One turning vector, and how many steps it has turned:
The counts run from 0 to 400.
[152 124 133 122 128 148 147 133 137 167 172 104 151 172 165 144 156  95
 120  99 125 160 165 113 148  85 128 105 149 155  94 156 113 134 141  99
 177 140  94  85 105 165 124] | 247
[112 141 154 117 155 136 137 137 118 150 168 115 158 156 183 147 144  86
  82 113 142 145 157 116 144  93 109 114 156 164  95 148 103 103 138 108
 168 131  77  97  91 149 121] | 240
[131 149 143 132 136 148 161 136 136 163 148  75 144 147 175 134 150 107
 126  82 133 141 193 113 144 123 108  85 141 172 105 131 114 140 112 113
 186 134 100 104 108 147 115] | 125
[115 135 142  95 131 146 132 112 130 165 160 118 155 138 154 129 140  72
  86 106 145 119 148 113 101  91 123 118 156 164  88 145 115  89 158 104
 151 124  92  67 103 160 117] | 44
[110 144 159 115 135 157 160 127 131 155 163  78 144 142 169 131 140 103
  99  95 159 137 185 121 127 119 100  96 135 170 120 133  97 102 109 119
 193 128 103  89 108 147 121] | 22
[120 159 131 107 151 127 113 143 143 175 134  85 121 143 157 139 133  85
 114  87 140 123 205 133 113 124 129 113 136 158  93 101 124 106 168 159
 164 109  80 121 123 106  95] | 200
[118 162 130 106 131 137 115 130 156 158 128  90 128 164 144 101 139  81
 121  81 127 132 185 133  87 135 145 101 132 145  79 111 156 118 150 136
 156 144  81  81 107 110 118] | 72
[110 162 120  87 132 149 109 125 133 127 143  96 118 167 165 108 161 100
  97  92 121 142 195 135  90 128 142 126 125 161  93 110 152 107 153 123
 166 141  93 102  92 112 127] | 75
[135 135 160 106 148 127 141 146 117 152 172 109 147 163 173 150 139  84
 103 112 142 148 167 126 138  91 137 121 149 158  99 150  82 101 141  97
 179 146  83  94 107 155 127] | 351
[114 161 123  91 128 146 112 126 142 139 144  85 119 169 157 104 159  96
 103  85 126 138 193 136  92 137 143 120 129 160  92 114 158 116 146 128
 173 144  92  91  99 106 126] | 74
[121 164 119 122 134 140 142 149 140 164 132  71 123 139 179 142 157 110
 134  74 133 133 207 120 120 121 135 105 146 181  90 117 125 152 138 122
 166 126  95 125 107 121 111] | 322
[127 152 153 136 143 122 135 133 136 151 167  74 137 171 168 134 138  92
 105  95 158 164 161 120 147 120 116 100 144 158  89 146 108 132 127 130
 189 135  89  95 102 128 131] | 347
[124 144 116  80 108 167 119 116 136 152 128  93 120 155 150 115 160  95
 113  77 124 124 190 128  82 133 148 116 136 165  91 111 144 113 162 122
 168 141 111  97 110 149 114] | 177
[123 158 123 106 133 144 110 141 130 165 124  87 118 149 166 136 149 100
 117  71 138 127 204 128 115 143 128 112 143 167  84 105 131 125 169 149
 168 120  98 135 113 122 100] | 90
[119 138 126  86 114 171 119 105 124 142 168 111 135 165 153 115 166  97
  74 100 128 150 168 116 107 121 110 123 133 160  93 125 135  88 156 129
 184 128 109  80 104 157 115] | 383
[141 135 165 118 132 128 148 132 135 178 151  83 147 153 161 144 118  79
 127  90 154 136 171 120 125 120 139 100 151 155  93 145  85 116 136 111
 177 144  92  86 120 164 118] | 354
[138 139 146 108 165 139 125 161 117 167 145 113 142 153 180 154 138  88
 106 102 125 127 196 123 145 111 113 104 143 158 100 117 100 102 158 130
 169 120  79 135 105 141  99] | 1
[124 144 173 103 135 139 139 120 124 157 147  87 150 160 159 117 121  76
  99  90 145 128 177 124 122 139 113  83 138 160 111 132  99  96 129 123
 185 149  97  81 106 154 123] | 363
[131 154 127 127 152 117 132 151 131 166 142 101 140 151 187 160 152  97
 120 104 128 151 176 105 146  91 133 121 161 168  65 140 102 134 152  98
 154 124  76 114 109 141 113] | 334
[157 136 140 122 124 148 146 128 141 154 160  84 140 180 160 132 150  99
 124  91 128 157 178 120 142 113 131  96 136 154 107 147 115 134 123 109
 193 156  97  83  98 159 132] | 357
[129 144 141  94 128 128 134 120 135 151 151 118 152 170 162 114 152  94
 107 111 110 163 164 100 131 107 117 104 132 149  82 140 108 101 135  88
 168 145  91  62 115 164 114] | 368
[110 166 145 129 148 114 149 157 141 164 133  96 148 138 181 141 147 102
 129  95 151 144 180 106 131 114 114 108 156 165  67 129  96 132 127 102
 160 125  76  98 124 131 108] | 225
[124 148 148  98 129 133 139 128 137 159 143 127 163 165 158 111 148  87
 109 111 119 158 158 106 118 114 116 105 144 142  81 143 113  97 134  89
 165 146  82  56 114 165 115] | 369
[123 144 110  88 119 161 115 122 134 157 156  91 111 146 151 136 162 105
 105  93 144 139 194 132  86 109 143 153 136 164  88 118 128  94 174 133
 177 115 103 107 124 124 110] | 297
[133 143 131 115 122 147 148 114 127 159 161  89 139 144 175 140 159 104
 106  99 137 152 169  95 138  98 116 106 152 178  90 150  98 124 130  93
 178 127 113  91 107 171 117] | 135
[132 151 144 131 144 127 132 140 139 171 152  76 129 149 173 144 140 100
 115  95 147 153 189 117 149 129 100  99 135 155  89 115  96 115 145 147
 189 106  88 119 125 126  98] | 4
[127 161 116 109 151 132 118 151 142 149 162  95 110 162 173 136 166 117
 116 108 122 168 200 128 122  93 131 139 127 157  83 109 129 113 155 131
 176 113  77 116 114  99 110] | 204
[113 156 134  90 144 144 110 171 126 162 122 127 132 157 170 146 145  88
 110  91 129 119 196 136 104 128 136 128 150 153  80 108 137 113 173 121
 152 131  70 120 109 131 103] | 87
[124 158 126 114 137 130 113 137 146 167 138  73 112 145 154 133 147  97
 119  83 143 137 203 127 116 125 128 116 130 164  88 103 124 111 160 157
 173 109  85 125 123 102 103] | 201
[119 152 146 139 152 120 138 166 137 172 141 106 149 159 180 157 143  88
 119  96 149 148 162 120 140 114 124 116 173 155  63 140 115 143 141 113
 161 131  68 107 108 132 110] | 336
[123 139 133 100 128 163 119 117 151 180 146  97 128 140 136 117 137  76
 110  82 134 109 188 132  94 117 127 104 126 152 105 103 141  91 168 153
 172 115  99  87 124 129 100] | 397
[128 136 157 116 134 147 151 153 132 180 148  92 141 140 168 157 127  91
 128  96 163 130 189 133 131 118 117 116 150 151 107 128  90 110 130 121
 188 122  89 102 129 152 101] | 12
[122 136 155  98 108 165 138 125 130 157 141 108 146 164 155 118 145  88
 109  84 152 137 158 124 105 148 119 109 153 144  89 136 121 102 133 113
 185 148 100  68 112 173 116] | 372
